One vector is turned by the same rotation once a tick. Each row is the vector after some number of ticks, and that number follows the row.
The counts run from 0 to 511.
[145 150 116 147 148 139 108 142 102 127 151  49 139 140 134  73 163 158
 108 127 121 129 130 114 104 182 132 129 107 190 143 148 142 193 133 120
 143 169  94 104 155 134 117 146 120 126 108 168 147 135 134 184 139  79
 121 155]  195
[164 123 118 153 121 110 162 133 160 101 135 172 143 109 138 124 105 102
 150 119 127 120 136 140 154 140  92 108 138 113 161  72 159  88 139 133
 120  92 116  89 148 115 174 128 103 130 146  65 139 156 112 117  61 130
 126 170]  433
[181 183 116 143 136 153 167 125 108  91 151  82 142 116 127  96 138 134
 122 107 135  99 143 105  92 165 143 122 100 142 114 124 115 204 101  50
 107 145 105 131 152 135 137 122  92 124 136 116 129 133 133 141 138  93
 133 157]  306
[128  96 143 110 134 115 115 129 172 111 169 109 134 110 128 119 121  63
 168 136 148 154 102  92 125 180 102 128 131 150 128  92 113 170 119 176
 153 108 136  99 142 127 126 133 114 127 102 100 158 168 167 198  96  96
 100 145]  58
[162 119 114 132 148 103 124  88 186 118 131 148 128 134 137 148 118  84
 135 148 140 113 171 129 157 157  71 123 139  94 169 142 109 126 123 141
 139 111 141  65 116 127 161 184 105  97 113  91 139 164 129 137  83 134
 132 125]  451
[146 155 136 137  99 106 123 130 110 118 112  85 116 121  92 134 149 128
 141 122 118  92 156 145 139 168 112 154  98 133 136 122 159 119 164 147
 104 150 116 160 101 156 200 200 114 145 144 149 201  85 114 149 122 124
 149 170]  243
[177 146  91 126 162 172 144 144 153 105 173 165 142 136 161 115 145 127
 160 115 137 135 114 129 141 141 119 112 127 146 165 103 153 137  89 116
 153 146 100  43 142  97 118  79 115 124 108 108  96 156 116 138 116  89
 157 154]  444
[134  72 121  96 157 176 155 137 157 121 142 174 157 117 148 108 112 119
  89 104 156 190  80 143 156 179 131 112 147 152 168  83 161 143 100 111
 178 142 138  90 137 112  78 111 101 144 138 139 105 131 123 157 103  86
  89 158]  480
[116 166 138 153 135 145 118 158 130 128 154 119 113 121 150  89 136 142
 112  90 125 141 102 129 139 124 114 120 120 159 187 135 145 122 131 126
 174 173 104  34 178 129 126 148 111 134 118 133 135 162 130 164  96 108
 110 169]  46
[166 143 115 141 149  97 112 111 155 121 121 122 122 109 132 130 109 115
 144 114 103  91 150 108 167 107  92 117  88 120 176 176 114 111 156 145
 141 114 146  40 150 152 164 175 111 141 124  87 134 161 143 118  98 171
 150 128]  430
[145 105 114 123  92  69  99  96 138 132 107 109 120 114 110 125 115  92
  97 152 127  94 122 114 174 185 117 136  80 113 156 148  84  86 111 129
 132 109 119 123 137 158 141 161 140 124 101 169 171 165 119 156 125 137
 146 118]  91
[155 138 139  79 131 121 132 121 112 127 106 199  97 139 155 123 116 152
 160  56 112 107 107  89 156 140 143 123  92 124 143 136 136  85 104 123
 155 153 131 113 124 148 108 128 157 180 180 112 114 164 119  88 147 136
 172 134]  389
[147 107 146 127 128  87 144 113 134 146  65 172 152 109 108 146  87 118
 132 106 155 134 147 108 143 155 140 152 129 111 170 102 148 109 153 164
 152 110 170 142  94 156 125 197 102 147 210 103 143 135  97 112 101 149
 116 140]  357
[161 180 124 136 107 128 138 139 120 125 122 137 106 123 133 114 120 131
 174  72 106  64 102 111 150 111 116 134 101 106 154 129 167 100 127 136
 130 170 117  85 137 147 188 147 143 192 166 116 147 148 105 134 122 129
 172 164]  391
[162 186 124 169 111 111 150 121 120 115 139 105 114 118 107 141 141 138
 126  90 101  70 176 139 141 135  95 137 110 120 157 136 137 124 157 110
  86 132 120 133 117 154 196 183 106 139 143 101 166  96 127 128 101 143
 150 159]  280
[147 144 149 121 140 148 138 145  96 124 118 160 120 165 135 118 169 160
 152  99 129 131 138 148 154 200 122 152 121 172 137  87 181 111 116 160
 141 196 102 126  61 106 144 140 165 152 133 144 152  88 133 134 148  83
 153 153]  237
[154 137 122 131 137 186 146 141 145  90 183 122 128  98 151 129 134 137
 190  85 123 147 107 136 155 142 100 122 149 141 139 111 137 166 136 119
 154 145 117  81 134 142 158 117 109 148 124  74 106 130 158 143  82 121
 149 161]  423
[196 160  81 108 157 145 108 117 168 107 159 151 134 147 145 106 146 128
 159 130 136 107 120 126 144 143 112 105 119 136 171 148 133 136  83 117
 145 138 108  34 138 108 138  96 130 132  98 115 114 165 119 141 141  92
 164 127]  445
[190 136 128 122 149 103 153  95 131 109 150 141 149 127 130 134 134 101
 122 153 127 125 157  96 102 176 116 125 120 120 126 106  95 189 117 121
 106  86 163 141  77 126 118 148  77  82 136  68 123 144 129  90 114 135
 131 119]  303
[137  99  98 114 138 114  95 126  81 140 119  71 138 124 111  93 139 156
 123 114 127 135 120  77 121 190 161 148  81 191 116 162 124 167 138 152
 149 125 137 154 136 137  97 134 122 157 113 133 148 146 150 150 161 116
 135 109]  213
[134 164 111 117 146 148 132 145 148 119 153 132 109 146 140 114 125 116
 157  54 108 101  70 103 131 119 126 119 115 141 146 137 132 169  93  96
 135 167  91  84 205 125 123 124 121 159 137 126 123 156 134 173 127  90
 137 152]  25
[171 152 135  70 151 148  95 135 102 141 148 147 124 160 137 132 159 161
 142 136 113 145 136 144 147 160 107 158 102 173 142 145 169 133 135 180
 123 141 166 132  66 136 130 162 125 150  99 102 133 106 142  91 141 159
 156 144]  255
[190 154  88  94 129 129 133 111 105 129 158 108 135 111 129 104 129 134
 131 130 104  90 127  68 113 139 141 132  85 149 119 150 108 189 123  98
  95 101 147 161 140 142 136 115  73 150 118  87 125 151 147  89 149 156
 155 125]  287
[161 144 140  96 106  98 129 114 106 145  67 137 130 111 126 117 116 148
 111 112 138 111 114 116 141 134 161 123  88 101 182 144 137  75 111 124
 139 164 163  91 109 165 112 188 123 146 184 158 151 165  87 106 142 156
 144 139]  373
[141 152 153  81 149 151 133 117  87 116 154 115 110 126 146 129 150 193
 101  84  96 175 126 134 160 180 122 136 119 162 120 143 111 156 133 109
 133 149 143 112  75 147 115 169  98 129 148  88  91 102 159  90 115 172
 145 126]  272
[115  93 139 164 130  83 147 146  98 129 126  99 165 129 109  97 135 134
  57 149 122 160 152 126 130 192 120 136 107 180 149  91 125 136 149 131
 142  95 146 139 140 128 110 172  97  71 129 114 160 134 127 132  86 124
  65 150]  188
[194 154 147  82 104 103 127 118 133 114 173 118 122 126 135 140 139 108
 136 166 119 129 145 126 123 189  91 147 110 134 122 101 143 171 129 139
  75 109 158 171  59 126 151 152 101 121 121  89 169 119 143 110 125 128
 156 160]  265
[145 100 132  70 113 129 125 114 159 132 176 122 113 128 122 155 119  94
 101 138  99 145 124 132 183 183  81 142 122 138 112 106 118 170 137 139
 110  74 130 190 110 131 131 165  95 114 101  97 152 105 170 142 124 148
 115 128]  133
[138 157 123 164 107  80 128 127 156 112 138 159 111 147 120 110 125  81
 150 140 129  67 110 105 106 155  95 117  99 114 173 114 122 104  83 135
 120 126  96  79 167 107 131 134 151 115 111 141 173 188  98 170 104  74
 129 159]  52
[142 165 170 135 102 116 156 127 136 124 112 134 138  95 117 138 137 120
 133 117 148 119 124 162 133 144 120 134 129  92 173  97 176  98 128 130
 132 167 141  88  95 166 173 197 117 157 189 139 167 138  97 147  98 105
 136 192]  375
[197 124 102 172 141 131 166 113 135 104 117 143 178 135 117 103 140 106
 152 127 149 101 176 103  87 166 132 117 143 137 127  67 160 175 130 129
 115 100 118 158 125 115 135 111  90 115 147  69 143 145 101 124 114  85
 110 166]  322
[160 119 110 126 159 111 145 102  99 146  54 188 132 169 139 116 109 154
 147  74 124  95 148  98 135 159 173 129  97 143 159 143 128 112  90 124
 151 166 127 115 127 133 102 147 135 161 190 133 121 166 105 109 145 125
 149 120]  352
[134 154 142 146  93  97 150 133  87 141  99  92 118 129  97 123 140 148
 104 104 106  95 152 142 150 185 133 144 105 124 137 120 157  90 154 137
 120 166 103 154 109 148 183 178 140 160 158 153 181 105 109 127 123 139
 159 165]  242
[161 157 105 165 156 112 149 112 100 118  78 168 128 173 140 101 127 166
 113  78 109  85 176 100 132 151 173 113  91 149 138 134 109 118 107 108
 141 135 121  97 136 123 108 145 120 111 181 112 110 147 113  83 126 132
 146 117]  315
[100 104 132 119 149 111  97 121 116 142  96 130 122 126 147 117 123 146
 137  88 123 149 107  93 187 164 121 131 100 165 142 156 110  96 149 160
 196 133 140  59 176 148  98 167 139 136 122 116 127 161 163 154 102 152
 127 118]  65
